(in the rows, 128 means zero)
One turn moves each row of this set onto another row. After a few examples, where does it send each row asked below?
forug: [ 95 132 108 137 158 137 127 163 144 139 127 151]
meli: [116 163 103 135 135 132 143 145 111 130 134 151]
tino: [127 141 129 131 158 160 128 162 101 136 155 147]
kizi: [137 133 126 123 142 151 131 125  92 115 161 146]
Gotif: [ 97 122 151 131 148 159 157 133 146  90 148 139]
runov: [153 130 111 159 153 150 138 156 148 114 146 140]
Vuvu: [133 160  93 116 179 142 117 138 136 115 125 131]
zub: [133 140 112  99 149 133 123 112 125 149 147 132]
fekam: [131 147 138  86 177 113 162 145 136 124 141 147]
Pafe: [127 143 138 119 164 173 167 143 171 123 160 156]
Luku: [126 110 118  89 150 143 151 130 166 128 153 134]
Tuva: [132 123 134 162 142 143 145 153 128 104 146 160]
deg: [122 120 131 115 161 141 156 138 168 149 131 137]
Nep: [119 159 118 134 147 120 167 132 157  85 156 159]
zup: [134 139 131 133 159 161 135 156  94 127 148 146]
Zefe: [108 140  94 135 132 134 133 129 165 103 147 133]
rog: [112 156  91  95 162 131 129 130 142  94 128 149]
Sib: [152 136 116 160 147 148 142 150 152 111 150 148]
Ziv: [111 126 127  99 149 120 121 133 118 139 165 139]
neri: [109 131 151 113 156 129 133 149 160 129 116 143]
Kora: [139 162 124  92 156 148 117 131 140 139 140 155]
bivus: [146 155 102 134 156 140 160 149 122  89 132 149]
pifer: [ 96 146 112  99 148 136 134 143 122  84 130 135]
valo: [123 171 150 118 177 140 136 154 133  98 158 156]
lel: [147 125 118 106 154 164 133 129 123 104 175 159]
lofez: [101 136  87 128 126 141 137 133 161 104 139 146]
Puz: [ 91 148 122  98 152 135 176 143 147 106 139 155]
Kov: [129 154 141 117 162 168 158 142 173 119 158 157]
lupu: [126 156 120 131 165 155 132 114 134  83 169 130]
konal: [123 167 156 118 178 134 137 157 134  93 147 152]
mif: [105 135 124  99 145 124 121 128 113 145 160 136]
punol: [113 144 101 139 144 134 136 152 167 114 119 161]
sorik: [128 118 114 138 138 104 150 139 126 136 147 139]
vila: [103 144 111  93 156 128 131 145 123  87 132 137]
seg: [135 112 115 120 148 154 175 135 125 135 160 143]
ruke: [136 161 136 111 163 141 163 127 132 146 174 155]
Bome: [108 130 156 128 176 157 169 142 149 115 162 153]
gel: [126 110 121  97 151 134 149 127 167 132 151 131]
Sugid: [111 155 132 107 184 140 147 128 119  83 168 153]
niv: [113 100 132 142 148 135 136 147 139 111 172 160]

lel goes to Gotif
lofez goes to mif
rog goes to kizi
And these:
seg goes to Puz
konal goes to runov

One turn moves each row of this set onto another row. After a few examples, where does it send each row asked below?
nugo: [109 112 141 133 137 143 134 112 149 145 111 101 142 150 101 112 149  92
 145 123 100 118 134 140 124 114  75 169]
Vozo: [107 135 136 142 120 156 147 154 116 134  98  97 105 106 114 108 125 144
 124 107 113 121 155 134 157 115  96 149]
pibin: [119 117 134 138 130 157 145 106 147 136 110 101 134 155  89 121 148  95
 159 129 106 118 132 137 133 122  88 168]
Rilop: [120 139 113 110 121 109 142 128 136 122 143 125 112 103 142 114 159 120
 139 128 137  81 132 170 117 129  95 153]
paguv: [ 99 127 128 140 107 156 164 150 119 143 105  95  99 104 126  93 121 145
 118 114 124 109 139 138 150 116  89 163]
Ker: [155  95 115 103 124 156 138 162 140 122  98 125 128  97 120  81 153 153
 165 132 125  83 128 133 139 112 113 142]
suf: [114 138 105 122 137 155 148 128 118 103 108 119 160 129 165  82 168 109
 154 108  79  80 132 154 147 135 114 122]
Git: [134 105 118 144 121 172 137 171 140 111 125  96 123  95 134 117 166 125
 177 127  88  84  84 132 141  98  65 144]
num: [118 142 104 118 110 111 138 139 145 134 138 118 114 102 155 100 167 101
 133 111 127  84 119 170 122 129  92 153]
pefi: [128 107 125 146 129 174 150 169 126 111 136  89 117  99 137 116 159 130
 168 122  78  87  90 132 148  98  57 150]
kizu: [112 151 107 130 138 141 154 121 115 105 116 118 152 125 167 100 168 110
 148 112  87  83 136 156 150 128 111 115]
pebu: [161  94 123 100 120 166 151 149 141 120 121 133 141 101 124  86 143 143
 174 140 125  78 125 131 141 118  93 145]
dogep: [140 107 119 140 121 171 160 156 138 113 136  84 116 110 151 123 157 128
 166 114  86  89  80 134 141  93  67 151]
Zifur: [109 149 100 125 134 145 150 140 124 101 100 106 148 138 157  92 150 103
 159 104  82  77 132 152 147 126 123 118]
Rodel: [105 104 141 140 133 149 147 117 146 149 103 100 145 150 107 106 129  97
 145 123 104 118 133 134 138 114  81 175]

pefi goes to nugo
dogep goes to pibin
Rilop goes to Ker
And these:
num goes to pebu
kizu goes to Git

One turn moves each row of this set onto another row. After a few examples, where does it send each row asked below?
daz: [117 114 106 113 141 133 145 131 136  93 110 141 108 125 123 150 145 102
  99 131 121 154 135 107 113 118 106 118  97 117 118 114  54 106 134 117
 141 133 104 151  88 116]
Nupuv: [146 146  78 161 122 149 120 140 149  89 127 110 150 145 106 154 125 132
 113 129 113 148 173 113 121 133 129  95 120 127 138  90 136 133 127 130
 100 146 141 142 120 133]
Rik: [109 123 113 115 128 131 142 136 143  91 114 138 111 131 116 151 149  96
 110 132 134 161 128 103 105 122 110 113  87 120 123 114  59 103 140 122
 127 139 104 152  89 115]
gor: [146 110 109 102 158 141 111 164 135 121 139 123 128 145 113 131 115 119
 169  99 126 146 126 114 152 102 124  98 108 133 104 126 103 123 163 143
 114 126 144 112  96 132]
zilu: [ 88 123 118 117 141 144  99 124 137 122 114  86 138 117 102 150 122 137
 123 116 143 140 185  84 111 113 129 132 122 109 128 122 133 135 129 139
 116 143 127 125 121 121]
zeda: [136 107 125 122 166 128 107 104 124 111  99 109 155 150 121 138 133 102
 104 160 120 144 134 112 127 135 108 116 105  95 126 120  92 104 111 114
 123 149 122  85 111 153]
Demop: [154 136 116 124 138 140  97 166 134 128 138 144 118 142  90 144 125 123
 128 119 116 145 130 137 120 135 145 108  91 125  72 144 131 119 126 155
 120 148 135 136 113 109]
Feko: [142 129  91 123 133 146 110 142 134  91  98 109 151 130 118  76 112 128
 111 136 145 154 169 140 124 119 128  97 116 113 100 101 125 125 134 146
 101 141 118 148  99 140]
kila: [129 127 121 124 146 144 123 121 131 101  87 110 126 128  88 138  95 135
 143 144 104 110 157 120 154 149 101 113 144 129 140 138 116  99 138 117
 103 138 110 120 100 124]
poki: [148 116 103  98 159 146 110 155 131 124 143 128 134 144 110 123 111 128
 172 100 117 146 123 107 154  94 117 111 102 130 105 131 100 118 145 143
 118 127 136 118  94 122]
fisu: [150 123 126 111 133 113 137 183 111  96 105 134 124 120 118 140 127 104
 113 110 130 131 149 123 119 117 140  76 113 137  99 129 114 129 151 122
 102 129 149 112 105 154]
lat: [129 128 108 123 132 126 140 160 119 125  94 137 156 119 118 141 119  93
 128 136  97 135 113  98 114 114 138  86 109 105 118 123 122 109 150 137
 142 100 141 143 141 135]
foni: [158 132 120 132 143 146  91 160 130 130 132 147 112 154 101 142 120 117
 127 114 114 138 128 142 116 129 137 106 109 135  78 143 128 117 128 166
 118 155 134 135 109 109]
dogok: [103 118 149 135 126 162 111 129 138 121 106 136 118 143 124 152 149  92
 137 145 119 146 130 121 126 105 115 113 110 118 115 111  88 127  80 106
 131 122 141 160  96 121]
Lizi: [138 161 109 120 176 151 143 144 129 101 107 129 167 138 119 128 108 121
  99 113 162 147 149 120 136 125 120 116 102 127  96 111 134 132 130 150
 123 160 118 131 129 142]
buna: [120 151  89 140 136 124 120 131 134 107 112 130 142 141 101 115 138 112
 134 143 112 138  88 139 134  93 130 119 139 153  94 121  93 118 101 140
 136 150 117 129 106 143]
gotar: [102 120 142 122 112 158 122 125 140 113 108 137 120 135 132 160 153 100
 136 137 120 140 130 127 122 119 118 113 109 117 109 102  93 134  83 104
 145 122 145 158  95 124]
Gan: [153 145 121 141 151 162 122 123 153  88 124 113 132 102  72 136 124 124
 117 138 132 119 166  84 115 121 143 132 118 108 133 103 116 110 116 135
 103 166 131 127  97 140]
Tatip: [131 103 114 128 197 156 140 113 121 111  84 111 166 132 121 145 134 102
 130 141 116 141 139 108 104 139 141 110 115 128 147 133  89 122 112 120
 103 137 126 140  95 134]
Guzuk: [124 143 104 132 156 134 113 139 155 104 131 107 133 130 125 117 105 136
 147 155 141 107 124 149 127 136 129 133 148 117 127 147 110 133 131 126
 108 117 119 136 134 124]
Pobak: [129 147 133 123 128 131 139 148 145 121 114 123 152 167 140 146 172 138
  94 123 145 120 137 117 124 131 124 122 103 121 161 119 128 111 111 132
 128 148 124 135 101 150]
Voget: [141  99  90 151 165 136 124 111 140 120 106 143 100 129 117 139 127 116
  92 120 122 133 131 125 126 120 112 111 124 109 125 131  92 125  91  96
 141 134 117 130  93 159]
Tigi: [149 104 115 108 135 109 137 164 139 138 107 119 147 140 101 110 143 119
 131 146 127 152 126 104 100 139 105  91 123 113 105 126 115 138 141 128
 135 103 125 164 102 131]
kufu: [153 115 128 143 149 119 115 113 116 107 125 138 132 154 142 157 115 127
 142 117 114 104 120 130 116  93  99 107 146 131  91 124 107 115 126 159
 110 138 139 133 116 118]
taz: [131 120  90 135 144 107 133 121 110 117 101 131 153 130  96 140 129 101
 142 102 113 119 119 144 117 112 118 111 115 136 116 136  99  93  94 160
 115 139 142 165  90 147]
Leku: [ 94 124 118 123 138 147 109 119 132 121 107  91 132 126  89 146 122 145
 128 126 136 126 183  82 119 107 118 131 130 111 136 133 137 129 128 127
 112 145 124 124 126 117]
Vufi: [156 130 115  98 138 109 114 129 132 140 120  95 136 153 120 124 107 108
 133 144 138  96 152 127 150 132 132 148 133  97 121 126 105 122 125 127
 110 142 156 132 122 124]
nifu: [111 136 122 146 101 126 135 134 148 122  86  89 136 133 135 142 140 123
 104 126 123 128 122 112 134 124 156  92 113  99 144 110 114  93 113 149
 130 156 132 136 110 110]
Fim: [113 115 116 102 104 129 141 106 154 103 111 145 138 137 140 144 151 121
 124 134 115 127 135 121 115 122 131 108 112 109 122 106 143 132 150 107
 153 144 121 135  86 141]
rig: [150 144 132 132 159 166 115 123 151  95 121 111 124 103  82 134 115 121
 116 134 133 111 159  88 118 118 151 146 123 108 132 105 108 104 113 145
 107 153 121 130  94 139]

Tatip goes to Lizi
Pobak goes to Guzuk
And these:
dogok goes to zilu
fisu goes to Voget
gotar goes to Leku

One turn moves each row of this set onto another row. After a few examples, where does it send each row asked below?
Bep: [136 101 146  87 131 147 118 131  87 139 145 127 147 147 130  91 142  78
 116 113 133 126 159  81 115  80 117 146 138 108]
luf: [157  65  97 135 129 100 109 118 106 140 139 117 110 113 143 108 151  87
 124 123 145 138 124 131 110 116 107 142 129 104]
Fivom: [140 114 150 101 152 129 108 176  83 146 133 167 147 144 156 112 119  90
 121 117 135 148 136  80 124 102 117 138  96  73]
Bobi: [145  62 111 135 145  78 127 119 109 136 128 130 152 123 147 106 148  65
 122 109 134 153 136 117 117 106 109 130 105 138]
Muvog: [136 124 134 145 120 102 100 154 101 144 130 135 176 120 137  99 122  87
 147  87 147 122 104 111 130 145 142 140 114 117]
divi: [147 119 146 162 156 119 121 138 105  90 127 145 112 138 146 111 127 102
 133 111 131  98 147 107 127 151  93 135 126 140]
Nineg: [157  65  97 138 135 101 110 127 121 148 126 106 124 112 129 102 161  89
 128 108 133 139 141 123 115 120 121 142 124 118]
gipe: [150  82 108 129 128  77 117 122 111 124 146 131 150 128 152  96 152  65
 124 106 131 146 141 131 112 103 111 137 123 126]
Ribe: [122  85 153  81 132 156 124 131  98 155 137 121 140 131 125 100 135 100
 124 103 134 137 145  94 124  94 100 150 148 111]
varu: [121 100 124 108 121 160 112 193 100 124 132 152 110 131 150 112 124 101
 117 119 145 127 136 100 116 134 112 138 103  79]
dedo: [123  77 144  92 129 165 139 133  79 128 129 123 144 139 144 108 129  69
 117 110 144 128 129  98 120  97 106 139 120 132]
pubu: [112  99 137 115 146 135 112 186 100 114 122 151 130 154 150 126 115  94
 102 105 121 130 159  89 125 108  98 131  84 114]
Pivi: [137 129 123 157 156  74  96 136  75 135 121 137 138 133 146  96 121 104
 125 126 141 116 128  86 124 123 133 136  96  90]
suzo: [122  91 133  92 141 166 126 143  90 144 114 122 113 129 130  80 149  80
 113 135 141 131 148  88 121 108 123 134 116 120]
belu: [180 127 161 156 171 120 114 132 107 125 129 146 149 140 136 109 134  96
 149 103 134 109 137  92 128 143 118 146 133 123]
Vom: [117 124  85 161 140 117 118 144  96 117 127 142 142 118 154  97 118  94
 124 103 150 114 127 104 104 157 129 147 120 103]
lonap: [138 106 153 146 138 128 136 143 103 103 128 160 127 117 144 107 134  90
 151 109 157 109 115 102 119 172  93 129 120 127]
zuf: [161 123 180 132 146 118 117 142 110 129 140 152 138 121 146 102 130 106
 160 100 144 121 113 123 145 148  98 148 143 122]
tizin: [133 132 127 161 155  91  82 133 115 153 142 136 135 130 142 120  99 110
 122 111 130 120 131 111 129 130 121 156 146 116]
Lipag: [107 106 127 138 151  92 111 147  93 153 106 130 139 104 151  93 115 127
 140 100 141 139 112 122 146 147 111 150 107 105]
mar: [149 117 152 144 170 108 134 138  92 121 110 163 130 116 142  83 146 108
 156 114 148 123 138  80 125 160 106 138 109  99]
Nikel: [148 102 138 129 156 168  99 175 111 149 137 144 134 146 140 147 105  90
 111 114 131 128 132  88 123 119 119 146 118  99]
Noniv: [111  84 156  86 133 136 115 138  90 139 126 129 108 135 126  97 135  83
 113 140 135 132 144  88 128  88 101 126 114 125]
zil: [142 105 144 105 149 149 102 184  95 145 116 124 126 140 150 114 124 125
 124  96 120 135 146 110 146 108 113 153 103  83]
pegaz: [143  73 122 125 135  68 114 121 113 145 144 146 139 118 142 102 145  67
 124 125 138 159 132 116 113 107 107 128 120 123]
muma: [132  85 131  98 142 163 125 123  82 128 138 120 112 149 149 112 120  80
 106 126 142 120 139  99 114  91 103 146 139 122]
teted: [148  56 102 135 136  99 120 116 119 154 140 118 134 112 129 123 147  89
 130 105 141 145 130 112 107 123 101 146 133 108]
rudo: [101 101 132 155 124  81 100 144  94 116 131 131 139 135 140 128 101 114
 126  95 137 111 119 113 128 136  93 136 107 125]
rof: [139 115 152 104 122 152 102 191 102 126 142 148 148 150 161 118 115  79
 117 101 130 133 126 125 134 109 119 138 109 112]
Tuve: [146 117 168 136 153  91 118 139  94 111 118 142 106 123 144  91 142 127
 151 109 133 115 141 110 145 141  86 141 115 108]

Tuve goes to divi
Fivom goes to varu
And these:
Vom goes to Muvog
pegaz goes to luf
muma goes to Bep

One turn moves each row of this set onto another row. After a few examples, where does it send each row asked below?
vodot: [124 115 115 141 104 132 144 137 171 141 130 132 135 127 135 117 156]
dat: [152 119 119 135 120 138 135 131 165 154 143 102 131 122 133 129 137]
tagu: [123 119 129 120  95 135 140 112 157 156 134 125 170 130 128 142 121]
Tel: [144 135 129 159 118 152  96 119 134 150 114  83 128 137 134 116 119]
Liten: [128 119 132 165  95 136  95 119 132 119 106 117 133 137 132 106 150]
reb: [138 115 135 116 103 133 134 111 152 157 143 112 164 128 122 145 112]
Gosi: [159 104 123 136 113 125 133 127 159 132 145 111 121 118 134 128 146]
Mada: [119 148 120 159 113 157 106 125 142 156 104 102 142 147 133 111 130]
Gama: [149 163 149 110 158 140  97 118 124 118 119 121 127 156 126 137 124]
favef: [131 126 112 135 114 143 143 133 175 161 134 116 136 127 138 126 145]
zun: [148 147 151 111 142 129  88 117 118  90 117 132 123 151 123 129 135]
zuso: [148 118 136 166 108 137  87 119 128 124 117  95 125 135 132 112 135]
Ganup: [143 163 145 105 162 129 108 117 120 106 125 121 126 155 115 139 132]
zaguz: [124 172 137 105 158 140 116 119 131 121 117 128 134 159 117 136 133]
Beder: [136 151 150 109 147 121 106 111 118  88 118 134 127 154 117 135 143]
nezif: [136  97 137 121  87 119 127 106 145 128 139 132 162 124 126 134 134]
fal: [142 102 120 140 102 123 134 131 165 127 138 126 127 120 136 120 160]
Lom: [110 169 135 106 149 135 119 120 131 110 108 145 138 162 120 131 143]
dopov: [122 148 145 115 134 128  96 117 124  89 108 158 127 159 127 125 147]
Bavek: [104 134 122 164  97 147 106 128 141 138  96 122 141 149 137 105 149]
Kipok: [107 166 139 112 140 142 109 124 133 109 100 157 140 166 130 129 146]
sofi: [148 102 141 119  97 123 128 106 146 137 146 115 158 122 125 143 119]
koza: [118 154 139 111 141 122 115 114 126  91 112 155 131 156 117 132 150]
vuz: [123 172 140 106 155 153 105 126 134 127 107 134 139 163 127 132 124]
potub: [119 108 132 121  88 126 136 112 155 140 134 138 166 131 127 137 135]

nezif goes to potub
zaguz goes to Ganup
And these:
favef goes to dat
dopov goes to Kipok
Liten goes to Bavek

